(in the rows, 128 means zero)
A single turn carries every row of the set below to another of its rows. Some are shown first; where does it send the rows asked next?
mopo: [115 147 133  69 125 130 131 123  88 101 124 137 146 149 130  75 137 110
 119 122 119 108 138 113 118 127 150 132 126 155 143 174]
Gura: [ 77 131 128 142  80 132 114  98 137  78 143 120 118 130 131 136 106 104
 116 185 116 149 121  96 108 110 143 136 135 126 120 134]
nerik: [120 129 182 111 121 135 107  79 107 136 142 103 123  84 146 135 129 119
 106 106 126 162 132 118  91 149 141 144 132 117 111 177]
fava: [115 116 194 112 101 113 137 150 121 121 136 111 134  89 164 123 116 143
 125 108 134 141 121 156 134 109 135 122 136 116 128 135]
mutid: [140 154 145 156 133 126 123  82  96  98 112 140 141  97 105  75 148 131
 142 113 151 137 123 118 130 116 130 161 120 124 110 105]
Mutam: [ 80 125 121 140  82 112 119 127 150  86 146 132 114 123 141 120 118 110
 127 192 115 128 119 113 120 120 128 141 134 117 108 123]
dap: [139 147 132 149 103 136 110  66 114 100 142 132 138  93 122  72 114 128
  94  96 137 136 126 124 114 106 147 164 136 122 130 105]
Kag: [137 145 120  80 147 124 110  71 105 163 130 137 132 104 130 165 127 109
 112 113 136 158  92 141 113 104 145 151 128 128 135  68]
tadaz: [114 142 145  65 112 121 115 129  95 105 130 128 132 154 138  80 128 111
 119 116 107 103 128 114 117 128 163 133 132 140 128 167]
Mikor: [125 134 130 102 136 141 140 156 149 135 133 168 140  88 149 149 146 111
 118 169 134 107 107  82 121 135 184 148 114 162 147  90]
Dulu: [116 144 140  68 120 123 131 135  89 100 121 137 145 152 134  76 135 114
 126 122 118 102 133 116 124 124 150 129 127 151 141 166]
zis: [132 125 151 123 115 129 115  84 134 152 123 109 139 151 133 199 128 107
 114 136 146 120  97 128 118 107 100 113 134 122 139 147]
bisu: [114 145 138  65 116 127 115 118  94 105 133 130 134 152 134  79 129 107
 114 115 106 109 133 111 109 132 162 136 132 144 130 175]
guri: [126 136 157 120 144 143 158 117 107 119 127 146 157  70 147 112 137 128
 119 125 152 157 131 142 133 150  99 136 122 150 145 177]
Dudul: [116 118 199 109 100 117 110 114 117 132 143  95 119  92 158 134 118 132
 114 102 122 150 125 135 105 123 151 132 139 104 111 149]
pez: [139 147 134 153 119 130 118  64  99 103 126 132 142  91 109  73 141 132
 114 105 147 136 138 116 113 105 136 161 125 125 124 105]
Mafa: [100 125 114 142  92 106 121 126 141  97 136 149 122 119 152 115 134 121
 136 197 131 102 119 113 131 134 102 138 133 121 121 121]
tipa: [140 159 151 154 130 128 119 104 106  90 113 148 133 103 116  76 130 126
 150 112 144 140  96 124 148 127 135 164 126 121 104 105]
Vidi: [116 142 146  66 115 119 124 138  93 103 124 132 137 155 138  78 131 115
 127 118 113 100 128 117 125 124 157 128 130 144 134 163]
femo: [139 153 139 149 101 139 105  89 122  92 144 140 130  99 133  74  96 125
 102  95 129 139  99 132 132 118 152 166 142 120 124 106]
maris: [150 153 113 143 149 125 106 178 132 147 141 140 119 107 158 158 115 115
 115 111 139 108 100  95 137 144 134 164 146 164 143 138]
zetaf: [150 160 131 148 160 129 109 160 108 143 118 130 124 118 139 175 130 115
 136 115 151 119 103  73 133 136 137 157 135 170 141 143]
dup: [113 124 149 126 112 135 136 101 141 133 126 104 146 150 121 195 117 102
 110 138 143 142 103 139 124  80 112 109 131 132 143 143]
tibof: [137 125 131 121 127 122 112  87 146 164 131 123 133 139 137 184 140 101
 113 145 141 109  98 136 115 135  84 127 134 118 125 155]
zurap: [131 138 128 103 144 146 137 134 137 139 127 169 143  88 145 155 154 111
 115 169 141 107 111  70 114 143 178 149 111 167 152  98]
kos: [138 148 109  82 160 125 114  72 107 164 127 148 133  99 126 159 137 105
 117 120 139 159  94 142 115 118 133 157 122 131 130  76]
Nugid: [ 94 137 129 146  86 143 113  68 117  81 130 124 130 133 132 147 110 109
 113 180 132 142 122  77 107 118 133 131 133 137 143 145]
geti: [126 145 117  82 146 126 129 105 118 145 132 147 137 103 130 157 113 108
 117 117 135 168  83 159 133  93 146 149 127 134 139  62]
tar: [116 130 115 145  98 118 120  97 121  99 123 153 135 121 152 126 137 127
 132 194 146  97 120  95 130 144  91 131 131 132 145 132]
Soz: [121 135 140 101 129 151 123 118 138 136 135 145 135  94 137 167 142 106
 102 158 130 122 117  59  94 125 204 147 116 159 148  99]
kekeg: [121 125 174 119 125 126 161 153 116 114 129 137 152  78 160 111 126 141
 128 120 148 143 124 160 149 123 109 125 128 139 146 149]
Kolo: [140 159 148 151 115 134 109 106 119  88 129 148 127 104 130  76 103 123
 131 103 134 141  84 132 150 128 146 167 137 118 111 106]
beban: [ 98 124 130 126 120 137 152 123 158 126 139 116 146 138 114 177 118  91
 106 147 136 155 110 158 126  82 108 120 127 137 132 147]
Lufak: [130 139 133 103 141 152 129 116 132 140 128 157 140  92 137 164 152 107
 109 163 138 115 117  58 100 139 189 148 113 166 152 105]
Lofor: [116 130 136  99 125 139 135 158 154 132 141 157 133  92 148 153 137 109
 111 163 126 113 108  84 114 122 198 148 119 156 142  84]
dezu: [133 155 137 150 160 129 118 147 100 138 116 108 127 117 115 179 142 114
 132 114 152 138 132  65 113 106 151 151 126 172 137 139]
vuf: [117 138 104 142 132 118 121 167 140 145 162 107 120  96 131 150 125 112
  87 109 128 130 153 103  98  90 159 161 138 163 138 125]
rav: [127 138 160 117 144 148 131  81 103 130 133 128 143  73 140 124 138 117
 108 118 140 166 135 122 105 164 114 146 124 141 128 191]
Lugeb: [117 143 122 147 146 125 123 149 116 140 139  97 125 106 112 167 139 111
 109 112 140 143 157  80  95  83 162 155 128 169 135 130]
Gaten: [133 151 104  83 167 127 126  89 111 158 127 157 137  95 125 151 137 102
 123 125 140 164  90 151 125 119 128 160 120 137 129  77]
Folu: [113 137 122 146  95 136 116  67 109  91 120 140 139 129 142 141 125 122
 121 185 147 118 121  77 117 135 105 129 131 141 157 144]
gite: [123 126 112 121 136 122 127 108 163 158 142 133 134 125 130 166 142  90
 109 153 133 122 105 155 118 137  81 138 129 123 113 160]
gofu: [127 149 107  82 158 127 133 106 118 149 130 157 139  97 128 151 125 103
 122 124 138 168  85 161 135 107 134 155 122 139 134  70]
bur: [114 146 132  68 123 131 123 115  91 103 130 134 141 148 129  76 134 106
 112 119 112 110 138 109 110 133 156 137 128 152 137 178]
terur: [114 131 141  99 122 144 126 138 148 133 142 145 130  95 142 162 135 106
 104 159 124 121 113  73 101 117 210 146 118 156 143  89]
sodel: [133 142 100 140 134 120 112 182 149 149 163 128 117  96 154 145 113 112
  91 108 127 111 125 109 119 120 145 167 147 162 142 129]
som: [130 143 123  80 140 125 117  87 112 153 133 137 134 106 132 163 115 112
 112 110 135 163  87 149 122  92 150 147 129 129 140  61]
zizev: [103 125 110 124 131 131 147 125 170 138 147 130 140 124 119 163 130  85
 105 156 130 146 110 165 122 111  94 133 126 132 116 156]

bur turns into bisu
dezu turns into Lugeb
kekeg turns into guri
Now find these:
gite turns into tibof
Lofor turns into Mikor
geti turns into gofu
dap turns into femo
Folu turns into Nugid

A single turn carries every row of the set below to another of its rows. Some are shown first; where does it send the rows asked next?
rigeg: [107 155 117 133 137 103 122 107 178 123 120 120 145 167 146 161 102  95
 136 113 107 163 117]
zetap: [137 135 116  76 147 154 101 128 108 117 110  92 132 145 142 127 130 100
 154 173 169 155 167]
ded: [145 134 114  82 146 154  91 126 105 109 118  85 130 145 134 130 127 101
 152 176 164 150 165]
vunap: [122 115 119  98 111 141 101 129 143 118 115 112 146  85 134 145 118  97
  81 155 169 110 128]
veli: [128 132 111 175 138 150 107 167 130 105 146 108 117 101 132 126 133  81
 132  81 131 129 123]
Kero: [136 133 131 119 150 131 103 124 133 101  71 109 140 155 132 136 168 146
 175  93 129 127  97]
lani: [131 137 120  75 133 151 110 123 112 117 102  94 136 144 141 126 128 106
 157 177 164 155 167]
Dif: [126 113 116  98 121 143  95 132 140 118 122 110 142  84 135 146 120  93
  79 153 173 109 128]
kiz: [129 147 105 142 165 109  92 117 167 115 149 107 134 168 138 167 104  84
 128 106 114 155 115]
bom: [146 130 126 125 160 133  88 127 129  96  84 101 136 154 128 140 167 143
 171  93 129 121  96]
Muf: [115 116 120  93 112 141 109 129 144 123 110 118 146  85 141 142 120  96
  83 154 173 114 129]
zot: [118 113 118  90 122 142 108 134 143 127 113 120 143  85 145 141 124  91
  82 149 180 116 130]
Zevip: [108 150 112 125 157 106 124 117 176 133 123 129 141 168 159 156 111  85
 137 103 123 171 119]
sinut: [ 98 140 123 159 114 144 149 160 144 122 108 130 129 101 149 116 136  89
 143  84 133 144 127]
Veb: [144 129 126 120 167 133  92 130 128 101  83 107 134 154 134 137 171 139
 173  88 136 125  97]
Nulib: [134 139 121  80 125 151 105 119 111 109 104  87 136 144 132 131 122 110
 155 182 155 150 165]
Salu: [120 153 112 143 141 105 102 108 172 112 136 107 141 167 133 168  97  95
 131 115 101 155 114]
Nitiv: [121 145 107 132 176 109 105 123 169 128 141 122 134 168 154 159 112  77
 132  98 127 166 118]
Lugat: [138 129 128 117 161 131 101 128 132 104  75 111 137 155 138 135 171 140
 174  89 136 128  98]
libuk: [103 144 125 170  92 142 139 150 143 106 112 115 132 100 130 125 124 101
 140  95 112 133 124]
muk: [113 133 113 161 143 149 130 170 135 121 130 126 119 102 150 117 142  77
 138  74 144 141 127]
Vur: [141 133 129 123 149 131  95 123 131  95  77 102 139 154 127 140 165 147
 173  96 125 121  96]
vug: [121 139 118 181 107 146 112 154 135  97 135 102 124 100 119 132 122  95
 133  93 112 123 122]
tesiz: [124 111 115  94 127 143 100 135 141 123 121 115 142  85 142 143 124  90
  80 149 179 113 128]
Meva: [142 137 118  85 132 153  93 121 108 105 114  81 133 144 127 132 122 107
 152 182 155 146 164]

vug turns into muk
Lugat turns into Vur
vunap turns into tesiz
Now find these:
kiz turns into Zevip
lani turns into Meva

A single turn carries every row of the set below to another of its rows. Some are shown first; where does it send the rows asked next?
Noge: [183 164 108 127 104 119 136 121  75 161 100 120 170  74]
Mivol: [163  97 130 123 136 140  98 128  86 149 107  81 126 112]
Zatus: [187 132 119 117 147  94 172 160  97 171 108 146 169  97]
Botep: [196 128 123  78 178 144 124 116 115 131 143 109 164 110]
dirad: [133 138 127 107 137 159  88 121  97 142 124 170 143 123]
pekap: [141  89 150 109 150 139  97 128  81 133 133 109 134 100]
torat: [197 130 101  88 168 112 130 129 112 113 127  97 165 133]
fesir: [178 135 152 101 152  99 165 137 110 148 116 102 175 131]
melal: [161 123  83 103 141  86 145 137 132 120 114 154 138 117]
zir: [134 143 138 101 130 164  90 125  88 135 143 143 142 128]
Zoz: [175 113  98  99 143  85 157 147 118 118 140 141 149 127]
vak: [181 101 141 106 176 141 104 107  95 148 137 107 129 111]
Deba: [171 125  83  90 150 146 104 142 120 117 147 154 139 128]
bokos: [146 134  85 107 151 136 101 135 130 123 129 172 147 120]
Raket: [147 169 125 127  98 127 107 108  76 145 124 129 141  83]
Tode: [154 120  83  95 141 140 113 136 128 113 126 160 129 131]
Zezum: [194 114 104 115 148  87 168 144 101 163 103 127 161  90]
ran: [145 128 138 106 143 157  85 126  85 149 144 164 133 116]
zotal: [189 138 105 125 149 103 175 143  95 161 106 146 157  79]
lusot: [156 116 129 121 133 149 119 168  90 160  83  87 160 111]
pebo: [179 108 114  98 196 150 100 135  94 130 131 125 149 111]
temir: [126 148 130 124 134 141  91 116  95 138 142 166 144 107]
Puse: [141 153 142 122  99 128 101 104  69 150 118 136 158 101]
Zut: [192 150 123 111 121 112 139 124  69 177  94 112 165  77]
kure: [173 140 147 108 134 151 145 157 109 178  93 102 175 102]
bivav: [161 170 132 117 103 141  88 116  72 145 110 119 153  96]
mibim: [158 162 144 104 105 142 102 110  62 159 116 117 154  98]
dedav: [172 139 110 116 145  84 170 140 105 159  97 154 140  88]
tega: [154 119 110 105 161 146 111 147 137 124 135 167 136 130]
lisor: [150 141 142 115  89 126  97 115  66 156 123 121 140 100]
tek: [155 116 133 107 102 156 108 141  97 147 104  80 149  92]
piv: [178 172 107 124 118 120 142 132  84 168  94 133 146  68]
rus: [168 110  95 108 148  92 167 140 120 121 126 152 130 114]
numu: [133 141 144 112 127 143  85 118  98 127 139 148 136 131]
tov: [145 113 100 102 152 150 112 149 125 118 146 150 140 138]
buluk: [151 128 149 100 144 126 153 169  99 148 102 100 188 117]
fiv: [185 123 118 117 139  77 169 143 100 147 105 129 154  79]
gigin: [171  96  87 109 156 103 153 154 129 126 129 138 147 122]
Nuki: [181 111  84 103 147 104 149 152 142 119 119 139 142 107]
Mimu: [190 154 108 118 100 124 130 144  80 176  93 116 166  83]
ropa: [185 160 131 124 130 117 133 135  69 171  92 127 165  67]
pip: [174 136 133  74 150 120 152 138 115 120 132  97 189 118]

gigin turns into Zezum
dirad turns into Tode
Now find these:
pebo turns into torat
ropa turns into bivav
ran turns into Deba
Mivol turns into vak
melal turns into dedav

A single turn carries every row of the set below to another of its rows. Some are shown first; where does it send the rows asked next?
kuz: [151 139 135  97 147 140 106 130 168 117 120 125 144 142  92]
popu: [147 119 150 104 145 142 119 155 152 128 109 125 158 118  98]
Bosi: [113 188 146 119 159 123  92 102 137 125 131 147 131 126 118]
redu: [112 123 120 126 108 166 129 118 136  98 101 139 131 156 170]
nore: [116 151 100 160 103 135 146 115 103 110 124 145 116 156 166]
kud: [151 173 131 124 154 108 132 108  99 143 107 123 145 115 118]
munaz: [146 130 125  85 127 123 120 143 177 124 150 157 148 105 134]
gamos: [100 133 138 110 131 138 117 161 156 117 132 127 143 121  82]
ronum: [105 135 110 138  87 144 134 134 148 104 112 143 132 142 184]
Giziz: [112 150 107 171  94 139 135 137 133 106 120 133 118 170 148]
sivo: [ 97 154 131 116 118  98 133 136 134 143 170 149 134  84 131]
guma: [145 127 112 107 109  91 150 139 134 156 161 135 147 101 121]
nesi: [145 170 116 116 136  90 138  92 110 151 141 119 134 112 122]
bibi: [131 177 148 140 161 133 114 132 153 111 138 129 116 112 102]
Libis: [140 131 139  89 130 113 100 137 133 152 126 172 172 126 128]
voro: [116 121 145 165 110 153 124 103 127 121 133 119 113 175 142]
zak: [130 182 120 127 150 121 124 111 143 113 135 107 117 127  89]
zurif: [131 134 137 134 124  98 154 143 120 155 156 120 137  86 115]
reko: [111 103 134 135  91 137 144 101 115 137 127 125 131 142 179]
zefup: [107 138 129 142  95 134 131  90 126 130 109 119 131 145 187]
gegi: [156 145 136 105 138 113 120 146 149 136 144 174 151  93 150]
viba: [124 114 150 149  98 146 111 105 147 132 114 122 135 176 160]
Bomob: [128 113 124 169  79 123 131 133 130 141 138 137 133 171 154]
Garig: [120 152 123 120 129 101 132 125  91 155 119 118 153 130  88]
Soru: [127 110 122 156  93 143 129 140 138 120 149 162 124 165 162]

gamos turns into Garig
reko turns into redu
Now find these:
nesi turns into munaz
zurif turns into popu
Bomob turns into viba

A single turn carries every row of the set below to another of its rows. Some are shown first; where does it send the rows asked next?
Kig: [105 100  98 113 112 131 122 134 144 131 163 127 111 134 117  77 152]
ligep: [160 161 120  87  90 167 145 134 130 138 119 138 108 126 146 126 137]
baso: [132 145 107 124  85 142 127 173 124 134 131 145 131 122 138 148  73]
ger: [120 149 116 138 158 102 135 113 113 136  91 136 131 144 135 128  99]
zet: [144 138 108 126 108 144 109 114 127 148 172  96 109  98 129 108 160]
duda: [161 106  83 105 142 107 139 165 106 141 118 134 122 122 133  96 150]
vodo: [118 141 107 115  82 150 130 161 121 122 138 142 126 113 132 152  78]
Rukom: [162 106  84  87 141 107 134 151 116 134 118 133 121 122 128  98 148]
Zafod: [123 128 113 124 141 151 106 106 150 106 120 128 113 104 165 141  93]
ziba: [132 145 138 155  81 138 125 109 110 151 119 103 131 139 154 148 141]
nog: [126  93 143 127  86 112  96 130 161 152 114 104  81 149 125 122 121]
Buve: [132  69 124 108 118 134 132 119 122 126 149  89  82 113 117 139 135]
Por: [143 162  98 122 112  93 147 149 127 142 115 103  96 101 121  86  98]
rafod: [126 124 127 149  96 148 138 136 155 106 115 131  58 136 116 107 136]
poza: [155 114 122 159 114  83 151 138 129 181 115 136 140 126 102 116 118]
zetuz: [158  67 120 116 130 144 112 133 136 124 130 128 117 117 167 146 141]
Mup: [155 124 150 179 127 110 156 121 144 140 129 158 122 134 148 137 114]
Veba: [118 121 118 156 115 169  97 156 126 119 124 154 110 156 120 112 102]
tuto: [141  73 124 118 131 127 128 118 123 124 142  78  84 122 120 127 136]
pozof: [121 109 119 174  86 142 161 135 118 118 145 130 105 112 112 157 135]
boki: [160  99 119 162 113  92 147 125 124 181 117 126 131 131  95 118 121]
nuru: [145 102 107 154 132 122 116  78 151 154  98 132 138 116 138 122 101]
mir: [121 138 111 139 165 104 139 108 115 139  84 131 126 139 131 117 111]
fuba: [144 166  91 135 106  97 151 154 123 143 126 107  89 100 123  94 104]
Rokep: [144 116 135 112 142  98 141 140  94 124 127 136 110 107 115 109 168]
Kozo: [125 119 119  80 134 121 113 103 172 145 126 137 118 115 121 145  96]
Tebe: [172 135 107 108 105 126 122 153 134 102 140 124 126 107 144  82  92]
suz: [148 141 129 152  88 146 132 135 152 121 141 115 103  93 136 126  66]
fiset: [ 96  99 116 160  72 123 128 129 129 159 126 111 124 157 129 108 125]
niv: [133 158  95 117  99 119 130 136 111 172  94 136 109  79 110 112  99]
Led: [155 127 147 118 135 167 119 100 127 169 146 131 129 141 112 125 112]
Pido: [118 110  99 116 101 131  73 149 171 146 134 155 113 126 126 119 130]
Kipar: [170 105  91 125 119 126 134 153 123 146 130 105  72 106 174 108 127]
gosu: [122 138 136 107 162 106 122 121  99 167 103 127  92 111 132 132 113]
rogek: [114 107 120  80 124 132 113 104 157 142 130 137 119 113 122 158  97]
mozu: [101 143  99 110  77 140 154 147 152 146 120 141  83 142 144 102 118]
vot: [131 111 106 185  91 139 162 140 122 115 134 132 108 113 120 145 146]
zuse: [173  84 137 156  81 136 145 142 155 140 147 132 113 103 131 141 126]
rol: [152 120 126 149  91 111 141 140  88 145 107 136 150 107  91 108 127]
Pedur: [ 97 114 139 115 134 145 133 125 137 152 133 143 109 176 126 105  96]

Kipar turns into nuru
rafod turns into nog
gosu turns into niv
Now find these:
Pedur turns into mozu
fuba turns into boki
Por turns into poza
rogek turns into vodo
vot turns into tuto
ligep turns into ziba
zuse turns into zetuz

A single turn carries every row of the set below to another of its rows. Some are shown first; where does it send the rows asked next?
loso: [108 128 106 121 129 110 150 118 147 130 160 132 165 117 147  99  95]
torap: [108 161  90 116 117  99 131 134 151 107 142 154 100 118 147 155 148]
zolu: [148  97 133 137  77 156 141 128  95 124 142 134 119 132 127 148 157]
lemef: [140 107 112 112 104  98 120  74 144 138 119 111 159 138 117 157 143]
Pef: [129 111 114 125 113 128  93 110 103  99 113 125 104 133 176 122 136]
nanif: [116  97 184 127  93  90 141 155 140 143 136 133 112 125 134 154 136]
basul: [105  98 111 139 113  61 117 117 119 133 112 116 134 145 138 130 111]
Rogon: [130 113  97  88 147 108 131 123 152 123 138 115 107 155 153 147 128]
bak: [111 145  94 130  81 129 139 109 142 124  91  99 131 145 134 132 116]
Kegob: [114 150 164 125 120 143 123  92 172 120 127 117 133  90 118 148 142]
gef: [128 155 125 105 117 102 118 116 152 152 125 143 181  99 168 147 131]
Nogo: [109 140 137 160  99  79 118 141 149 182 141 120 134 139 131 139 102]
pif: [183 111 141 111 111 125 140 151 129 105 146 111 143 113 158 132 137]
kemut: [ 91 146 137 111  99  84 111 120 136 140 128 159 145 143 155 159  97]
seku: [ 83 106 132 153 106 131  89 130 114 147 157 165 143 112 140 145 123]
guf: [118 128 116 159 105 127 126 121 174 156 164 108 122  91 103 122 145]
ziti: [104 115 143 114 123 136 113 175 142 156 163 148 141 140 124 150 159]
vev: [158 131 128 141 141 156 129 145 103 135 172 144 120 120 136 125 120]
Zaboz: [137 138 131 126 107 159 170 155 139 128 139 145 151 151 143 120 149]
Gelu: [121 154 136 145  96 147 113  78 153 150 170 118 157 123 141 140 138]
vizu: [157 152 153 142 117  94  92 125 133 107 125  99 107 131 130 149 103]
mide: [124 167 161 124 109 139 100 121 144 118 163 156 141 125 175 119 121]
sarol: [156 135 114 120  99 174  91 143 132 109 132 129 148 140 131 140 130]
zipo: [106 141 154 136  93  89 121 112 106 150 107 131 121 113 114 116  88]
bokaz: [118  96 103 136 137  98 109 142 170 118 139 115 112 124 124 151 165]
belep: [146 117 172 140 105 122 140 108 132 128 156 112 106 125 121  82 124]
tud: [128 143 164 156 111  88 140 129 122 166 123 145 131 123 100 113 155]
rup: [113 135 172 132 115 134 115 107 115 112  85 119 124 115 140 115 156]
Gigit: [127  88 129 103  98 140 129 116 179 138 150 103 141 151 155 129 132]
Rin: [113 126 115 139  85 137 118 163 137 160 142 141  82 153 149 124 139]
ral: [151 149 108 122 107 117 135 127  96 121 120  93  86 130 129 147 146]
tifa: [146 122  95 108  99 128 140 102 132 122 148  82 158 113 121 114 139]
Debol: [103 146 124  98  84 108 134 155 121 144 139 161 108  97 169 122 138]
bisof: [144 118 124 119 143  89 114 113  98 144  97 123 102 108 122 137 129]
Vezi: [139 104 135 144 107 102  90 146 149 145 169 115 113 134  94 103 140]
tuda: [141 158 186 138 124 127 131 139 117 138 151 125 108 130 110 147 153]
memu: [107 131 114 102 115 141 106 135 121 117 148 144 183 101 155 121 148]
gov: [105 109 149 130 117 103 107  95 148 155 117 105 168 120 142 145  93]
tabuz: [116 147 113 114 102 110  98 153 147 179 144 169 136 130 108 142 126]
fivu: [ 99 137 142 116 109 112 122 117 123  96 123 157 112  73 123 119 149]

Zaboz turns into vev
kemut turns into Nogo
Now find these:
lemef turns into gef
torap turns into guf
Gelu turns into Debol
ral turns into tifa
mide turns into Rin
loso turns into seku

